In the data rows, zero lies at 4.5, halfway between 4 and 5.
Here is a table of points, one per row:
(5 5 2 5 6 5 4 3 8 5 3 6 5 4 3 7 5 4 2 4 4 5 6 7 5 2 4 4 5 4 2 3 3 5 4 3 6
 5 4 4 6 6 6 5 5 8 1 4 4 5 3 3 6 4 5 3 5 5 5 5 1 5 4 2)
(2 7 8 6 3 5 5 3 4 6 4 5 1 4 4 0 8 6 3 3 4 4 4 6 4 4 4 6 3 6 7 2 5 4 7 1 9
 6 5 6 9 3 6 8 7 7 7 4 3 9 3 6 4 6 3 3 4 9 1 3 6 2 2 4)
(4 5 5 3 1 5 4 4 3 5 3 6 5 8 5 2 5 5 5 4 5 4 2 5 7 5 6 4 4 6 7 3 2 5 4 5 5
 6 4 8 4 5 5 7 3 5 3 5 6 4 5 7 3 2 4 5 5 4 5 2 6 4 3 4)
(5 5 8 7 4 6 6 3 6 6 4 5 4 5 1 1 6 5 6 4 4 5 6 9 7 6 3 3 6 5 4 3 4 4 4 4 1
 4 2 3 5 7 5 4 7 4 3 3 7 3 6 2 6 4 3 5 5 6 5 2 3 3 7 4)
(2 1 3 3 9 7 4 2 5 5 6 5 8 4 4 5 2 5 0 3 5 5 8 4 2 4 2 0 5 4 5 4 6 6 6 5 8
 7 7 0 9 4 4 3 7 6 7 2 3 3 1 6 2 4 4 5 1 6 6 5 0 7 8 9)
(4 5 3 5 7 8 5 4 6 3 4 2 5 5 2 5 5 4 5 1 5 4 8 7 5 2 5 4 7 2 2 3 6 6 4 2 3
 6 7 6 3 4 6 3 3 6 3 4 2 4 6 5 4 3 3 3 6 4 6 5 3 5 3 5)
(4 7 7 3 7 3 4 5 3 5 4 4 6 3 7 4 6 5 5 3 5 5 5 3 2 3 6 4 5 9 6 2 7 5 4 1 5
 6 5 8 5 5 3 4 3 5 2 6 4 6 4 4 4 3 2 1 5 4 7 5 2 3 4 4)
(4 2 4 3 7 2 3 4 7 4 3 5 5 4 5 3 3 5 1 3 6 6 5 6 4 4 5 1 8 3 3 2 4 5 7 3 5
 3 2 3 6 7 6 3 4 7 6 2 3 4 4 6 6 5 4 6 4 7 5 5 4 6 4 5)
(5 4 3 1 3 3 5 4 6 5 4 3 5 5 5 6 6 4 6 4 6 4 4 6 2 5 3 6 4 6 6 4 5 7 4 8 3
 3 1 4 2 4 6 3 3 4 5 6 5 4 7 6 7 5 2 5 5 6 6 4 7 6 5 0)
(4 4 3 6 5 5 4 2 8 6 3 5 4 4 6 5 4 5 5 4 7 4 6 3 6 3 4 6 6 3 4 7 5 2 5 6 5
 7 4 3 4 6 4 5 3 2 6 5 4 2 6 4 6 4 8 5 1 4 4 8 4 5 6 6)
(5 7 5 4 6 5 3 7 5 5 6 2 5 4 5 6 4 4 3 7 7 1 5 2 3 5 7 5 1 9 6 6 5 2 5 3 3
 6 7 5 7 2 3 3 5 4 4 2 6 3 5 5 2 2 5 4 2 3 4 5 6 7 6 3)
(6 5 7 4 3 4 5 5 3 4 4 5 2 4 4 4 4 4 5 6 2 4 5 3 7 6 6 7 4 9 5 4 3 7 3 3 3
 1 4 5 0 6 4 5 4 5 3 4 7 5 8 4 4 3 4 5 8 4 3 5 7 6 3 4)
(5 4 4 1 5 5 5 4 1 4 4 6 5 5 7 4 6 5 1 4 6 3 5 4 3 4 3 1 7 4 3 4 2 4 5 6 5
 3 1 3 6 4 5 2 6 8 8 3 3 7 2 6 3 3 5 4 4 6 3 5 3 3 5 3)
(3 7 3 6 3 2 4 6 5 5 4 5 6 3 4 5 5 5 6 7 5 5 4 3 4 6 3 7 4 3 7 7 5 2 4 5 8
 5 2 2 4 2 5 6 4 3 7 7 3 4 1 5 6 7 6 5 3 4 3 4 3 6 3 9)
(2 4 6 5 4 5 3 3 2 2 6 4 5 7 8 4 5 6 2 5 7 2 5 5 3 3 5 6 6 4 2 3 7 6 5 4 7
 4 5 5 5 4 4 5 4 6 5 6 4 6 1 4 3 4 4 3 6 7 4 2 3 6 4 4)
(4 4 1 5 6 3 5 3 5 4 4 6 3 6 3 4 6 3 5 3 3 5 4 5 3 3 5 3 6 3 7 1 8 7 3 4 4
 7 3 4 6 6 2 5 4 7 4 4 5 2 4 1 6 3 5 5 5 3 6 3 3 8 2 3)
(3 3 6 3 5 6 5 6 2 5 4 7 6 4 5 2 0 3 8 6 8 4 4 4 3 4 4 5 0 2 7 5 3 3 4 6 6
 5 8 2 8 5 5 4 7 6 7 5 6 7 3 4 2 5 3 1 2 6 1 3 3 2 6 6)
(4 4 4 4 6 5 6 7 3 3 4 5 5 5 5 4 3 3 4 4 5 3 4 4 6 7 6 6 2 7 4 8 0 3 2 4 3
 3 6 7 5 4 4 3 6 2 1 5 4 1 4 6 7 5 6 4 4 4 2 5 5 6 7 4)
(4 6 4 6 4 5 7 7 6 2 5 2 4 2 5 5 2 1 6 4 3 3 3 4 7 6 6 8 2 4 4 5 5 5 7 7 2
 2 6 5 5 4 4 4 4 2 4 5 5 3 4 7 2 2 6 5 4 3 4 6 4 6 8 3)
(8 5 3 4 0 3 4 5 3 3 5 5 4 4 7 5 5 5 5 6 3 5 2 5 6 3 6 2 4 3 6 7 7 8 4 6 0
 3 6 4 0 3 4 4 3 4 2 7 4 4 7 6 5 5 3 7 8 5 3 4 7 3 3 5)
(6 6 5 8 3 3 4 3 9 6 2 1 5 3 0 4 5 4 7 6 3 6 1 4 6 8 7 8 6 6 3 8 4 4 1 3 3
 4 4 7 2 4 1 1 4 1 0 6 6 4 6 5 6 7 9 6 6 0 5 7 4 7 5 5)
(7 2 4 6 3 6 6 4 3 4 7 4 3 3 6 5 4 2 6 6 2 5 2 5 3 7 3 7 3 6 4 8 3 1 4 5 6
 3 4 6 3 4 1 2 2 2 4 4 5 3 5 7 6 5 5 5 3 3 6 3 6 6 8 4)
(4 5 6 4 6 3 4 4 5 3 6 6 5 2 3 4 6 4 3 6 6 5 8 3 2 9 3 2 1 6 3 6 6 3 6 4 4
 9 9 5 6 4 4 2 5 4 6 4 5 5 2 4 2 5 3 2 3 6 6 5 4 7 7 6)
(1 5 5 5 6 6 5 5 7 6 4 5 3 9 3 4 5 2 5 5 5 4 4 3 6 6 4 6 5 3 3 5 3 2 6 5 8
 6 3 3 5 5 6 3 3 2 7 5 2 4 6 2 4 7 8 7 3 6 4 7 2 1 4 7)
(6 7 7 7 3 5 3 7 2 5 7 6 1 4 5 5 5 6 6 2 1 4 4 7 3 1 5 5 5 4 5 3 5 4 4 5 7
 4 6 8 4 4 5 5 7 4 6 5 5 8 9 6 4 7 3 6 7 5 5 5 7 3 3 5)
(6 3 4 2 3 5 5 7 6 5 5 4 4 4 4 6 2 5 3 2 2 6 4 2 9 2 4 3 6 2 2 2 8 5 5 9 4
 6 1 4 2 7 5 3 5 4 7 3 6 4 8 4 7 3 5 7 4 4 4 3 6 2 3 3)
(2 2 6 3 4 4 3 2 3 4 4 7 7 5 4 4 6 4 4 4 4 3 5 6 4 6 2 2 6 3 1 4 5 4 4 6 6
 2 4 3 5 8 8 5 3 6 6 5 8 8 3 3 4 4 3 3 4 5 3 4 6 5 4 4)
(9 8 6 4 3 2 7 4 8 7 5 2 7 5 2 6 4 5 3 5 3 4 5 6 7 5 7 4 6 5 4 3 4 6 7 2 3
 4 7 7 0 5 1 6 6 4 2 3 5 4 8 5 7 5 4 6 4 2 7 7 7 7 2 4)
(5 3 4 5 5 5 6 8 4 4 8 6 5 1 6 5 4 4 7 6 4 5 4 5 4 3 6 7 2 5 6 6 4 4 5 6 2
 4 8 5 4 0 3 6 5 3 4 5 5 4 2 5 4 6 6 8 2 6 3 5 5 3 4 2)
(7 2 2 3 3 3 4 7 3 3 4 5 4 2 6 3 5 5 5 3 3 7 2 4 7 1 6 2 6 2 6 6 5 5 2 5 4
 2 3 3 0 2 6 8 6 5 7 4 3 5 7 6 4 4 2 4 6 4 3 3 8 3 5 1)
(4 2 3 6 8 4 6 3 3 5 3 5 5 5 3 4 4 4 5 7 4 3 2 2 5 5 3 6 4 5 5 5 4 4 3 7 1
 3 4 4 4 2 9 7 3 3 5 6 4 5 3 0 5 5 6 2 7 3 6 6 6 2 9 9)
(5 4 7 5 8 4 5 3 3 6 3 4 6 5 4 5 5 5 3 4 8 2 5 3 0 8 5 6 1 4 4 6 4 5 4 8 6
 7 4 5 6 4 3 9 2 3 4 5 4 5 4 3 3 5 5 4 5 5 4 4 4 4 4 9)
(4 6 4 6 3 5 4 4 5 3 5 5 3 6 5 6 3 7 3 3 5 5 6 5 6 6 3 2 6 3 5 5 2 5 6 1 6
 5 2 2 7 5 5 5 4 5 5 3 6 4 5 3 5 4 4 4 5 2 6 5 5 1 1 2)
(4 4 3 7 4 5 5 4 3 5 3 0 5 6 4 6 4 4 7 4 4 8 5 3 5 3 1 2 6 2 3 4 4 6 3 2 3
 2 4 5 4 7 5 5 4 7 3 4 4 4 5 3 4 3 5 6 6 5 7 2 4 6 5 5)
(3 7 3 3 2 6 3 4 2 6 5 4 2 6 6 5 6 8 6 6 5 7 4 5 0 2 4 6 5 5 5 3 5 3 4 4 3
 4 6 5 5 5 6 6 4 7 5 5 3 5 2 3 4 6 1 5 5 3 2 5 3 4 2 4)
There is one direction along which these points spread out most. Take the direction at right angles to it along which they spread out most. Go by this last direction. How far along it is each point below, from 0 to 99? 50 is the average, and the first point above lies past it. One standard deviation of the points above along it is 16.
(4 4 1 5 6 3 5 3 5 4 4 6 3 6 3 4 6 3 5 3 3 5 4 5 3 3 5 3 6 3 7 1 8 7 3 4 4
 7 3 4 6 6 2 5 4 7 4 4 5 2 4 1 6 3 5 5 5 3 6 3 3 8 2 3) 65
(4 5 3 5 7 8 5 4 6 3 4 2 5 5 2 5 5 4 5 1 5 4 8 7 5 2 5 4 7 2 2 3 6 6 4 2 3
 6 7 6 3 4 6 3 3 6 3 4 2 4 6 5 4 3 3 3 6 4 6 5 3 5 3 5) 63
(2 4 6 5 4 5 3 3 2 2 6 4 5 7 8 4 5 6 2 5 7 2 5 5 3 3 5 6 6 4 2 3 7 6 5 4 7
 4 5 5 5 4 4 5 4 6 5 6 4 6 1 4 3 4 4 3 6 7 4 2 3 6 4 4) 56
(4 4 3 7 4 5 5 4 3 5 3 0 5 6 4 6 4 4 7 4 4 8 5 3 5 3 1 2 6 2 3 4 4 6 3 2 3
 2 4 5 4 7 5 5 4 7 3 4 4 4 5 3 4 3 5 6 6 5 7 2 4 6 5 5) 64
(4 4 4 4 6 5 6 7 3 3 4 5 5 5 5 4 3 3 4 4 5 3 4 4 6 7 6 6 2 7 4 8 0 3 2 4 3
 3 6 7 5 4 4 3 6 2 1 5 4 1 4 6 7 5 6 4 4 4 2 5 5 6 7 4) 26
(5 7 5 4 6 5 3 7 5 5 6 2 5 4 5 6 4 4 3 7 7 1 5 2 3 5 7 5 1 9 6 6 5 2 5 3 3
 6 7 5 7 2 3 3 5 4 4 2 6 3 5 5 2 2 5 4 2 3 4 5 6 7 6 3) 24
(3 7 3 3 2 6 3 4 2 6 5 4 2 6 6 5 6 8 6 6 5 7 4 5 0 2 4 6 5 5 5 3 5 3 4 4 3
 4 6 5 5 5 6 6 4 7 5 5 3 5 2 3 4 6 1 5 5 3 2 5 3 4 2 4) 60
(6 5 7 4 3 4 5 5 3 4 4 5 2 4 4 4 4 4 5 6 2 4 5 3 7 6 6 7 4 9 5 4 3 7 3 3 3
 1 4 5 0 6 4 5 4 5 3 4 7 5 8 4 4 3 4 5 8 4 3 5 7 6 3 4) 57
(1 5 5 5 6 6 5 5 7 6 4 5 3 9 3 4 5 2 5 5 5 4 4 3 6 6 4 6 5 3 3 5 3 2 6 5 8
 6 3 3 5 5 6 3 3 2 7 5 2 4 6 2 4 7 8 7 3 6 4 7 2 1 4 7) 38
(4 5 5 3 1 5 4 4 3 5 3 6 5 8 5 2 5 5 5 4 5 4 2 5 7 5 6 4 4 6 7 3 2 5 4 5 5
 6 4 8 4 5 5 7 3 5 3 5 6 4 5 7 3 2 4 5 5 4 5 2 6 4 3 4) 59
(4 5 6 4 6 3 4 4 5 3 6 6 5 2 3 4 6 4 3 6 6 5 8 3 2 9 3 2 1 6 3 6 6 3 6 4 4
 9 9 5 6 4 4 2 5 4 6 4 5 5 2 4 2 5 3 2 3 6 6 5 4 7 7 6) 27
(8 5 3 4 0 3 4 5 3 3 5 5 4 4 7 5 5 5 5 6 3 5 2 5 6 3 6 2 4 3 6 7 7 8 4 6 0
 3 6 4 0 3 4 4 3 4 2 7 4 4 7 6 5 5 3 7 8 5 3 4 7 3 3 5) 63
